In the data rows, zero lies at 4.5, halfway between 4 and 5.
Some points, each followed by its number:
[5 2 4 7 5 6 3 4 5 5 6 4 5 5 1 3 6 2 6 2 2 7 5 5 4 5 2 4 5 6 2 5 3 2 4 3 5
 7 3 2 5 4 4 5 3 3 6 7 5 2 4 3 4 6 4 4 5 8 6 6 6 5 5 3] 0
[3 3 6 4 3 5 4 4 5 5 4 5 5 4 5 4 5 3 6 6 6 3 4 5 4 5 5 5 5 6 4 6 6 5 5 5 4
 4 4 4 5 4 6 7 4 5 4 4 3 5 6 2 4 5 5 5 6 5 4 5 4 6 4 3] 1
[6 0 4 6 2 4 4 6 3 4 2 0 3 0 7 4 5 9 5 6 5 7 5 3 8 4 8 2 7 7 0 7 6 4 2 9 2
 5 6 2 4 7 5 9 6 0 4 6 3 4 4 5 6 1 7 6 6 0 8 7 5 5 3 4] 2
[6 4 4 7 5 4 5 3 5 5 4 4 4 5 5 5 7 5 3 5 4 5 5 5 5 4 5 4 5 4 4 4 5 6 3 5 5
 5 4 5 3 4 4 5 4 5 4 6 4 5 5 5 3 6 3 3 6 6 7 5 6 4 5 4] 3
[3 4 8 6 7 5 1 6 3 1 3 3 6 5 6 7 5 4 8 4 4 2 4 2 6 3 8 4 9 6 7 4 2 6 5 7 8
 6 3 2 4 4 6 7 7 4 3 6 3 6 5 4 6 6 5 4 9 2 6 4 5 3 9 2] 4
[3 4 5 5 2 6 4 4 5 5 5 4 4 3 5 4 4 3 5 7 6 5 5 6 4 4 4 4 5 6 3 5 5 4 4 5 4
 5 2 4 4 3 5 7 4 6 4 4 2 5 5 2 3 6 5 4 5 6 4 5 5 6 4 3] 5
[6 6 4 4 4 3 4 5 4 5 4 6 4 4 6 5 6 5 4 4 3 5 3 4 4 6 4 4 5 5 6 4 6 4 4 4 5
 4 4 6 4 4 5 4 4 4 4 6 5 5 6 6 6 4 4 4 5 6 4 5 5 5 5 4] 6
[6 4 5 4 3 2 3 4 5 4 5 4 5 4 5 4 4 5 5 4 4 5 4 5 4 5 5 5 5 4 4 5 5 3 5 5 5
 4 3 6 3 4 5 4 5 4 3 5 4 3 6 4 4 4 6 5 5 5 5 5 7 5 4 5] 7
[6 5 6 6 5 6 4 4 6 4 6 6 5 4 5 6 4 6 3 6 4 4 5 6 3 5 6 3 5 4 2 2 7 2 3 7 6
 7 2 4 5 6 3 6 5 7 6 5 4 5 6 5 2 6 4 4 4 5 4 7 6 4 4 4] 8
[3 4 7 3 2 4 7 6 4 7 9 3 1 7 5 7 5 5 5 5 4 8 2 4 5 5 2 2 1 4 8 5 3 3 4 6 1
 3 4 8 8 4 4 0 5 3 5 3 0 4 5 3 2 9 4 5 9 4 2 4 4 0 3 8] 9
[6 3 4 4 3 2 5 3 5 4 5 3 4 4 4 4 6 5 4 4 3 5 5 5 4 4 5 6 5 3 4 5 6 4 4 6 4
 3 3 6 2 5 5 5 5 3 2 5 4 3 6 4 5 5 7 5 4 3 5 5 7 5 5 4] 10
[7 5 5 3 6 3 4 4 4 4 4 4 4 5 5 5 5 5 5 4 4 5 5 6 4 4 5 5 4 3 4 3 5 3 4 4 5
 4 5 5 3 6 3 5 5 3 4 5 5 6 5 4 5 4 5 5 3 4 3 5 7 4 3 6] 11
[1 6 7 3 2 3 9 7 4 7 9 3 0 9 4 9 4 6 4 6 5 8 2 1 6 4 1 2 0 6 8 4 3 4 4 6 1
 4 5 9 7 3 4 0 8 4 5 1 0 5 4 3 3 9 2 5 9 6 1 3 3 0 1 9] 12
[5 3 2 2 4 3 4 6 3 4 3 4 3 3 5 5 3 5 5 5 4 5 4 3 7 4 4 5 4 4 2 6 2 7 4 4 7
 4 7 5 1 4 3 4 6 4 2 6 5 4 6 4 6 5 2 4 5 7 5 6 4 7 4 1] 13
[6 4 5 3 3 5 4 4 4 3 4 4 4 3 4 6 5 5 5 5 4 5 4 5 5 6 5 4 5 3 4 5 6 4 4 5 5
 4 3 5 4 3 5 5 5 5 2 5 4 4 6 4 5 4 5 4 4 4 5 5 5 5 3 5] 14
[3 7 7 8 4 5 6 2 9 2 7 7 5 8 6 6 8 6 4 3 5 3 4 2 5 5 5 6 6 8 6 2 9 5 4 6 1
 9 2 4 6 2 4 4 8 6 7 2 5 5 2 8 0 1 6 4 2 9 3 3 6 2 5 8] 15
[4 5 3 2 4 4 5 6 2 4 5 4 3 4 4 6 2 4 5 6 5 6 3 4 7 6 4 4 3 3 4 5 2 6 4 4 6
 3 5 6 4 4 3 2 5 5 3 5 4 4 6 3 5 6 3 5 5 5 4 5 3 5 3 4] 16
[5 5 6 2 3 5 3 4 4 5 6 5 4 4 6 5 4 5 5 5 4 6 3 6 4 7 5 4 4 3 5 5 5 3 4 6 4
 5 3 6 7 5 3 3 4 5 4 5 5 4 6 5 3 4 5 6 5 2 3 4 4 3 5 6] 17
Which five points above are nearest to each new point by angle, seen from the average point of the numbered points? Their numbers follow each, nearest first.
[3 3 5 5 7 7 7 1 4 5 3 5 3 2 3 4 4 5 5 2 6 4 5 6 8 3 6 5 3 2 3 3 3 9 2 4 5
 7 5 2 5 3 3 6 5 8 2 3 5 3 3 4 3 3 2 7 1 5 4 2 1 6 3 3] 13 16 3 14 5
[5 8 5 3 7 6 6 5 1 4 5 4 7 6 5 3 3 5 7 7 4 3 7 4 2 1 3 5 4 6 3 4 5 3 6 4 4
 4 6 2 6 8 2 4 2 3 9 3 5 6 3 8 6 4 6 5 3 3 3 4 7 2 5 7] 11 8 17 15 0
[2 5 5 6 6 7 5 4 1 3 7 3 6 5 4 5 6 1 7 6 6 2 7 2 3 1 4 4 4 7 3 8 4 5 5 3 2
 3 4 0 4 5 4 6 2 5 6 5 4 5 1 6 7 4 2 5 3 4 6 3 5 4 6 7] 0 1 4 5 15
[5 5 4 5 4 3 4 4 5 5 5 5 4 4 5 5 5 5 4 4 5 5 4 4 5 5 5 4 5 4 5 4 5 4 4 5 5
 5 3 5 4 4 5 5 5 5 3 5 5 4 4 5 4 4 4 5 4 5 5 4 5 6 5 4] 6 7 3 10 14
[2 4 4 3 5 6 6 1 4 6 6 2 4 2 2 5 4 5 5 3 6 3 6 6 8 2 6 6 3 4 3 3 4 8 2 5 4
 9 6 2 3 2 4 4 5 7 1 2 4 2 3 3 5 4 0 6 0 5 4 2 3 6 5 3] 13 16 5 14 1
[4 4 3 4 4 5 5 5 3 4 5 3 3 5 3 6 3 3 4 6 6 6 4 4 6 4 3 4 4 5 4 5 2 5 4 4 6
 3 5 5 3 3 5 3 5 5 4 4 2 5 5 2 5 7 3 4 5 6 5 5 3 5 3 5] 16 13 12 5 9
[5 4 5 8 7 5 3 4 4 2 3 2 4 5 6 6 6 5 4 5 5 4 5 4 5 4 6 3 6 3 6 4 3 6 4 7 5
 5 4 3 3 3 4 5 6 5 4 6 5 7 3 5 6 5 4 3 7 3 7 5 5 2 7 3] 4 3 2 13 8
[3 5 4 4 5 6 5 4 2 3 6 4 6 3 4 5 4 4 6 5 5 3 6 2 5 3 5 4 5 6 4 7 4 5 5 4 4
 4 4 4 5 4 5 5 3 6 4 4 4 3 4 7 6 3 5 4 4 4 6 3 4 5 6 5] 4 1 14 13 5
[5 5 4 6 3 4 5 4 8 7 5 5 4 4 5 2 1 7 1 5 6 6 5 7 2 6 4 3 6 4 4 2 4 3 5 6 5
 6 4 5 4 5 6 5 4 5 6 3 6 5 3 3 2 6 6 3 5 5 4 4 3 6 6 2] 8 5 3 1 0
[3 7 8 4 2 5 4 4 6 5 8 6 4 6 8 6 7 5 6 4 4 5 2 5 5 8 5 5 4 4 6 5 6 4 4 7 1
 7 3 6 9 4 2 1 6 5 5 4 6 4 6 6 0 4 5 6 7 4 2 3 5 0 6 7] 17 15 9 12 8
[5 6 1 2 3 5 6 8 4 6 3 8 4 2 6 6 9 7 3 3 0 6 0 3 6 5 3 4 6 5 7 3 7 6 5 4 6
 2 5 7 6 7 2 5 0 5 5 9 7 7 7 8 9 4 3 1 4 5 1 7 0 5 4 4] 6 13 16 17 14
[5 6 4 3 4 7 5 4 2 3 5 5 7 2 4 5 3 6 7 7 4 3 5 3 5 4 5 3 5 6 2 6 6 5 4 5 5
 5 3 4 7 4 3 4 4 7 6 4 2 3 6 7 5 4 6 3 5 4 5 4 5 4 5 5] 8 14 17 5 1
[3 6 3 7 5 1 5 4 6 7 5 5 3 5 6 2 3 5 1 2 6 5 6 5 2 4 3 5 4 4 7 4 2 3 7 4 3
 4 6 4 3 6 7 5 3 2 5 4 7 5 1 4 4 4 4 6 3 5 5 3 4 5 7 3] 6 11 0 10 3
[5 5 4 6 5 7 4 3 5 2 5 4 5 5 4 4 5 2 5 5 6 5 4 6 5 6 5 5 5 5 5 5 5 4 4 4 4
 5 3 3 6 3 4 5 4 5 6 4 5 5 4 4 3 4 6 5 3 4 4 5 4 4 5 5] 15 0 5 1 8
[5 6 6 3 5 2 4 5 4 7 2 3 4 9 4 2 4 4 3 6 4 6 6 8 0 2 1 8 3 3 7 2 2 2 8 1 3
 3 9 4 3 8 4 4 4 0 7 2 8 9 2 1 7 5 6 6 2 3 3 2 6 4 2 9] 11 10 7 12 6
[6 6 4 5 2 5 4 5 7 5 5 6 4 3 5 4 1 8 1 6 6 6 5 7 2 6 4 2 6 4 3 2 5 2 4 7 5
 7 3 5 5 5 5 5 5 7 6 4 5 5 4 4 2 5 7 3 4 4 3 5 4 5 5 3] 8 5 17 15 7
[3 6 5 4 3 8 4 3 5 2 7 5 6 6 6 6 5 2 6 6 6 4 3 5 7 7 5 6 5 6 3 5 5 6 4 5 3
 7 4 3 7 2 1 2 6 6 7 4 7 5 4 4 1 3 4 6 3 6 3 5 3 3 6 5] 15 17 8 1 5
[2 5 6 6 9 8 7 0 3 4 3 6 2 1 4 4 3 4 5 1 7 3 7 5 9 3 7 5 2 1 5 3 3 9 0 3 5
 8 6 1 5 2 3 6 7 9 1 4 5 3 3 5 3 3 0 8 1 6 3 0 1 6 4 1] 13 16 3 15 5
[2 6 3 5 6 5 6 4 1 3 6 4 6 3 5 4 4 3 7 5 5 2 6 1 5 2 4 4 4 7 4 8 3 6 5 4 3
 3 4 3 6 5 4 5 2 5 5 4 4 2 3 8 6 3 4 5 4 4 6 2 4 4 7 5] 4 1 0 13 16
[6 6 3 7 5 5 5 2 7 1 4 6 5 5 4 5 5 5 3 4 6 3 5 4 5 5 6 6 6 6 5 3 7 4 4 4 5
 6 3 3 2 2 6 6 6 6 6 4 5 5 3 5 5 1 6 4 0 6 5 4 5 6 4 6] 15 8 14 11 6
[5 5 4 6 3 5 4 4 7 6 5 6 4 4 5 4 2 7 2 5 5 6 5 7 3 6 5 3 6 4 3 3 5 3 4 7 5
 7 3 5 5 4 6 6 5 6 5 4 5 5 5 4 2 6 6 3 5 5 5 5 4 6 6 2] 8 5 3 1 0
[6 5 5 2 4 4 3 4 3 5 5 5 4 4 5 5 4 4 5 5 4 6 3 6 5 7 5 4 4 3 5 5 4 4 4 5 5
 4 4 6 6 5 3 3 4 5 3 5 5 4 7 4 4 5 5 6 5 3 4 4 4 4 5 5] 17 16 14 6 11
[3 5 4 4 7 5 6 2 4 5 5 4 3 3 4 4 5 5 4 3 5 4 6 5 7 3 6 6 3 3 5 4 4 7 2 4 4
 7 6 3 3 3 4 4 6 6 1 4 4 3 4 5 4 4 2 6 2 5 4 2 4 6 5 2] 13 3 16 11 15
[3 5 5 5 6 6 5 2 4 4 5 4 3 3 4 5 4 4 4 4 6 4 7 5 6 3 6 5 3 4 4 4 4 6 2 4 4
 8 5 2 3 2 4 4 6 6 2 4 4 3 3 4 4 4 2 6 2 5 5 2 4 6 5 3] 13 5 3 15 16
[6 4 5 5 4 6 4 4 6 3 5 5 5 4 5 5 4 5 4 6 5 5 4 6 3 6 6 3 5 4 2 3 7 2 3 7 6
 6 2 4 4 5 4 6 5 7 5 5 4 5 6 4 3 5 5 3 4 4 4 7 6 5 4 4] 8 5 14 11 17
[4 3 4 2 3 6 1 5 3 5 3 5 5 2 6 4 3 4 6 6 4 4 5 6 5 6 5 5 5 3 1 6 4 6 4 5 6
 6 5 3 4 5 2 5 4 5 2 7 8 4 6 4 5 3 3 4 5 4 5 6 4 7 6 1] 13 14 16 1 2
[5 5 6 5 6 5 4 4 4 1 4 4 4 4 5 6 5 5 5 5 3 5 5 3 5 4 6 3 8 5 6 4 3 4 4 6 6
 6 2 3 3 4 5 7 5 4 3 6 4 5 4 4 5 5 6 3 6 4 6 4 6 4 6 3] 4 3 2 14 8
[4 5 6 6 9 7 6 1 4 3 3 6 2 2 5 3 4 4 5 2 6 4 6 4 7 5 7 4 2 1 5 4 3 8 1 2 5
 6 5 3 5 2 3 6 7 7 2 5 5 4 4 6 3 3 3 7 4 6 4 1 3 6 4 2] 13 3 16 15 14
[6 5 5 6 6 5 4 4 4 2 3 4 4 4 6 6 6 5 5 5 4 4 5 3 5 4 7 4 6 4 6 5 4 5 4 5 6
 5 4 4 3 4 5 6 5 4 3 6 5 5 4 5 5 4 5 3 6 3 7 4 5 4 6 4] 4 3 2 14 6
[5 5 6 6 8 5 3 5 4 1 3 4 5 5 6 7 6 5 5 4 4 3 4 2 5 4 8 4 7 4 7 4 3 6 4 6 7
 5 4 3 3 4 5 6 6 4 3 6 5 5 4 5 5 4 5 4 8 2 7 4 5 3 7 3] 4 3 2 6 13
[1 8 3 4 9 5 7 4 0 3 7 4 8 4 6 4 5 2 9 4 4 0 7 0 5 0 4 5 3 8 5 9 2 7 6 2 2
 2 6 2 6 7 3 4 0 3 7 4 4 2 2 9 8 3 3 7 3 4 6 1 6 2 8 7] 4 0 15 11 6
[2 7 4 5 8 5 6 4 0 3 6 3 6 5 6 4 5 1 9 4 5 1 7 0 4 0 4 5 3 7 5 8 3 5 6 2 2
 2 5 1 5 6 3 5 1 3 6 5 5 3 1 9 8 3 3 6 3 4 5 2 7 3 7 7] 4 11 0 15 6
[6 7 3 7 6 5 5 2 7 1 4 6 6 6 5 5 5 4 4 4 5 3 5 4 7 6 6 7 6 6 4 3 7 6 4 4 5
 7 3 3 3 2 4 5 7 7 6 4 6 5 4 6 3 1 5 4 0 8 5 4 4 6 5 5] 15 8 3 6 11
[4 5 3 5 1 3 4 4 7 6 4 5 3 3 4 3 2 7 1 4 6 6 4 5 4 7 4 4 6 4 6 4 3 4 5 5 5
 6 4 6 4 3 7 5 5 5 3 3 5 4 4 3 3 4 6 4 5 5 5 3 2 7 6 2] 5 7 6 1 13
